In the data rows, 128 means zero.
Some points:
Array([133, 127, 175, 80, 123, 137, 110, 36, 151, 107, 174, 128, 153, 142, 181, 150, 178, 115, 161, 170, 157, 100,
       164, 144, 180, 93, 109, 115, 160, 117, 116, 132])
Array([158, 128, 152, 68, 0, 181, 127, 36, 121, 83, 172, 123, 99, 94, 164, 180, 187, 131, 121, 166, 141, 36,
       143, 176, 168, 43, 161, 111, 98, 180, 82, 59])
Array([128, 151, 141, 98, 100, 165, 124, 161, 81, 148, 105, 100, 140, 142, 144, 133, 126, 104, 117, 163, 96, 170,
       141, 77, 71, 128, 132, 98, 124, 134, 103, 84])
Array([122, 78, 134, 164, 116, 145, 133, 123, 75, 143, 92, 104, 128, 161, 118, 157, 103, 97, 74, 137, 126, 169,
       131, 101, 67, 159, 117, 104, 79, 117, 88, 108])
Array([111, 160, 98, 189, 113, 12, 217, 134, 150, 158, 134, 145, 52, 116, 55, 19, 128, 140, 158, 143, 150, 121,
       184, 68, 194, 89, 97, 187, 174, 109, 183, 121])
Array([133, 105, 144, 123, 141, 150, 142, 100, 146, 87, 140, 124, 165, 96, 147, 154, 174, 62, 153, 147, 104, 46,
       91, 176, 128, 145, 148, 105, 97, 188, 69, 157])
Array([122, 85, 35, 166, 112, 113, 135, 68, 149, 145, 140, 103, 72, 111, 109, 147, 135, 164, 115, 83, 98, 88,
       131, 83, 128, 112, 143, 207, 105, 125, 143, 99])
Array([145, 129, 149, 138, 139, 113, 120, 167, 110, 148, 114, 93, 126, 169, 131, 105, 99, 138, 130, 124, 116, 149,
       81, 104, 75, 146, 125, 95, 143, 107, 139, 143])
Array([129, 127, 40, 170, 108, 83, 141, 116, 130, 97, 129, 117, 91, 51, 105, 108, 178, 139, 115, 66, 123, 132,
       153, 104, 152, 97, 102, 192, 105, 109, 112, 61])
Array([120, 145, 175, 101, 153, 96, 122, 115, 137, 106, 154, 145, 163, 165, 132, 141, 164, 123, 148, 157, 128, 94,
       156, 155, 122, 138, 149, 107, 126, 131, 146, 152])
Array([128, 111, 151, 110, 157, 175, 124, 89, 176, 93, 171, 169, 164, 157, 136, 137, 148, 91, 146, 129, 116, 122,
       163, 155, 111, 171, 145, 112, 149, 117, 122, 183])
Array([134, 160, 104, 140, 94, 188, 165, 101, 42, 58, 155, 157, 141, 152, 115, 183, 211, 165, 164, 121, 115, 122,
       119, 170, 103, 101, 91, 90, 147, 121, 14, 141])
Array([78, 133, 150, 99, 93, 82, 121, 118, 176, 105, 159, 116, 149, 115, 189, 135, 160, 142, 140, 184, 123, 149,
       145, 159, 163, 133, 152, 102, 144, 126, 77, 151])
Array([111, 155, 115, 88, 107, 195, 149, 150, 72, 133, 66, 103, 129, 134, 139, 161, 167, 114, 120, 150, 98, 138,
       100, 89, 99, 126, 91, 106, 98, 149, 96, 115])
Array([130, 121, 127, 131, 122, 172, 106, 135, 97, 126, 117, 85, 121, 149, 140, 116, 95, 152, 145, 132, 107, 151,
       118, 94, 121, 125, 103, 82, 143, 123, 108, 119])
Array([117, 145, 173, 161, 145, 126, 125, 124, 136, 83, 138, 159, 144, 121, 121, 122, 152, 109, 153, 140, 91, 150,
       118, 143, 148, 222, 139, 127, 110, 167, 83, 173])
Array([157, 100, 223, 140, 140, 148, 152, 121, 108, 98, 145, 165, 161, 148, 122, 165, 145, 96, 138, 109, 126, 159,
       119, 145, 151, 128, 138, 161, 143, 156, 5, 132])
Array([185, 113, 104, 78, 255, 178, 136, 92, 201, 120, 149, 159, 122, 34, 166, 147, 166, 170, 111, 142, 188, 78,
       212, 189, 136, 46, 207, 184, 140, 141, 148, 130])
Array([130, 119, 141, 109, 86, 142, 143, 160, 115, 141, 77, 94, 119, 161, 145, 143, 97, 133, 125, 127, 106, 135,
       126, 106, 112, 166, 125, 121, 144, 145, 97, 139])
Array([136, 86, 74, 188, 131, 108, 124, 121, 129, 155, 150, 114, 101, 74, 77, 93, 150, 185, 117, 54, 116, 135,
       138, 98, 156, 90, 116, 216, 117, 89, 128, 74])
Array([142, 123, 195, 122, 136, 117, 111, 199, 152, 141, 89, 129, 210, 186, 134, 110, 57, 155, 112, 91, 168, 162,
       107, 148, 117, 160, 185, 90, 160, 175, 148, 133])
Array([106, 132, 166, 132, 112, 126, 151, 113, 150, 117, 142, 126, 154, 152, 130, 180, 135, 132, 149, 125, 214, 126,
       112, 161, 113, 143, 120, 97, 174, 102, 146, 149])
Array([111, 120, 100, 233, 6, 126, 110, 112, 156, 224, 137, 141, 98, 3, 101, 105, 154, 184, 99, 88, 148, 120,
       149, 86, 133, 93, 94, 237, 126, 144, 151, 85])
Array([125, 146, 100, 114, 101, 168, 151, 163, 91, 149, 96, 113, 131, 146, 141, 123, 96, 154, 165, 139, 84, 157,
       121, 94, 85, 141, 96, 112, 89, 138, 118, 129])
Array([126, 126, 177, 160, 119, 109, 96, 192, 126, 113, 100, 103, 134, 120, 118, 94, 69, 199, 69, 84, 180, 171,
       159, 139, 124, 202, 122, 73, 160, 134, 187, 136])
Array([109, 131, 66, 192, 121, 36, 191, 135, 177, 112, 158, 122, 106, 110, 30, 93, 138, 92, 145, 100, 110, 115,
       116, 71, 110, 116, 80, 180, 156, 106, 138, 0])
Array([136, 138, 124, 131, 147, 106, 113, 166, 127, 150, 70, 103, 197, 158, 122, 97, 45, 130, 118, 98, 108, 115,
       140, 111, 121, 157, 151, 66, 141, 148, 145, 114])
Array([110, 155, 135, 124, 42, 17, 96, 104, 143, 98, 101, 115, 145, 125, 157, 149, 136, 110, 163, 87, 123, 107,
       94, 157, 161, 184, 160, 104, 138, 155, 81, 174])
Array([130, 173, 180, 120, 140, 119, 198, 164, 101, 143, 110, 143, 142, 180, 161, 87, 72, 104, 115, 110, 142, 163,
       120, 96, 136, 154, 122, 92, 134, 165, 168, 174])
Array([125, 134, 162, 117, 146, 143, 141, 145, 103, 166, 91, 114, 135, 153, 118, 107, 71, 134, 122, 126, 109, 139,
       98, 110, 116, 142, 126, 117, 133, 73, 138, 150])
Array([154, 126, 130, 122, 194, 150, 88, 128, 141, 110, 121, 111, 91, 126, 130, 119, 90, 120, 120, 111, 172, 135,
       159, 121, 125, 102, 143, 115, 124, 161, 195, 111])
Array([110, 123, 120, 117, 118, 169, 152, 121, 122, 187, 78, 148, 117, 197, 102, 130, 112, 93, 145, 144, 119, 136,
       115, 82, 95, 125, 108, 123, 132, 197, 123, 86])
Array([177, 120, 102, 60, 202, 198, 140, 71, 152, 167, 150, 175, 127, 125, 133, 140, 181, 141, 98, 116, 187, 96,
       176, 150, 97, 48, 181, 156, 170, 179, 176, 101])
Array([163, 121, 119, 99, 181, 171, 165, 108, 160, 155, 123, 139, 136, 132, 156, 128, 144, 148, 166, 111, 133, 112,
       167, 165, 122, 107, 145, 165, 127, 139, 182, 156])
There is one direction along which these points spread out most. Take the direction at right angles to it along which they spread out most. Go by this last direction. Where along it does each point below lie, from 0 to 99? The average is 50, and the first point in the table lies past the average. One standard deviation of the points above along it is 16.
Array([145, 129, 149, 138, 139, 113, 120, 167, 110, 148, 114, 93, 126, 169, 131, 105, 99, 138, 130, 124, 116, 149,
       81, 104, 75, 146, 125, 95, 143, 107, 139, 143]) 33
Array([111, 160, 98, 189, 113, 12, 217, 134, 150, 158, 134, 145, 52, 116, 55, 19, 128, 140, 158, 143, 150, 121,
       184, 68, 194, 89, 97, 187, 174, 109, 183, 121]) 31
Array([120, 145, 175, 101, 153, 96, 122, 115, 137, 106, 154, 145, 163, 165, 132, 141, 164, 123, 148, 157, 128, 94,
       156, 155, 122, 138, 149, 107, 126, 131, 146, 152]) 60
Array([177, 120, 102, 60, 202, 198, 140, 71, 152, 167, 150, 175, 127, 125, 133, 140, 181, 141, 98, 116, 187, 96,
       176, 150, 97, 48, 181, 156, 170, 179, 176, 101]) 76
Array([136, 86, 74, 188, 131, 108, 124, 121, 129, 155, 150, 114, 101, 74, 77, 93, 150, 185, 117, 54, 116, 135,
       138, 98, 156, 90, 116, 216, 117, 89, 128, 74]) 42
Array([128, 111, 151, 110, 157, 175, 124, 89, 176, 93, 171, 169, 164, 157, 136, 137, 148, 91, 146, 129, 116, 122,
       163, 155, 111, 171, 145, 112, 149, 117, 122, 183]) 64
Array([136, 138, 124, 131, 147, 106, 113, 166, 127, 150, 70, 103, 197, 158, 122, 97, 45, 130, 118, 98, 108, 115,
       140, 111, 121, 157, 151, 66, 141, 148, 145, 114]) 32
Array([134, 160, 104, 140, 94, 188, 165, 101, 42, 58, 155, 157, 141, 152, 115, 183, 211, 165, 164, 121, 115, 122,
       119, 170, 103, 101, 91, 90, 147, 121, 14, 141]) 66
Array([110, 123, 120, 117, 118, 169, 152, 121, 122, 187, 78, 148, 117, 197, 102, 130, 112, 93, 145, 144, 119, 136,
       115, 82, 95, 125, 108, 123, 132, 197, 123, 86]) 41
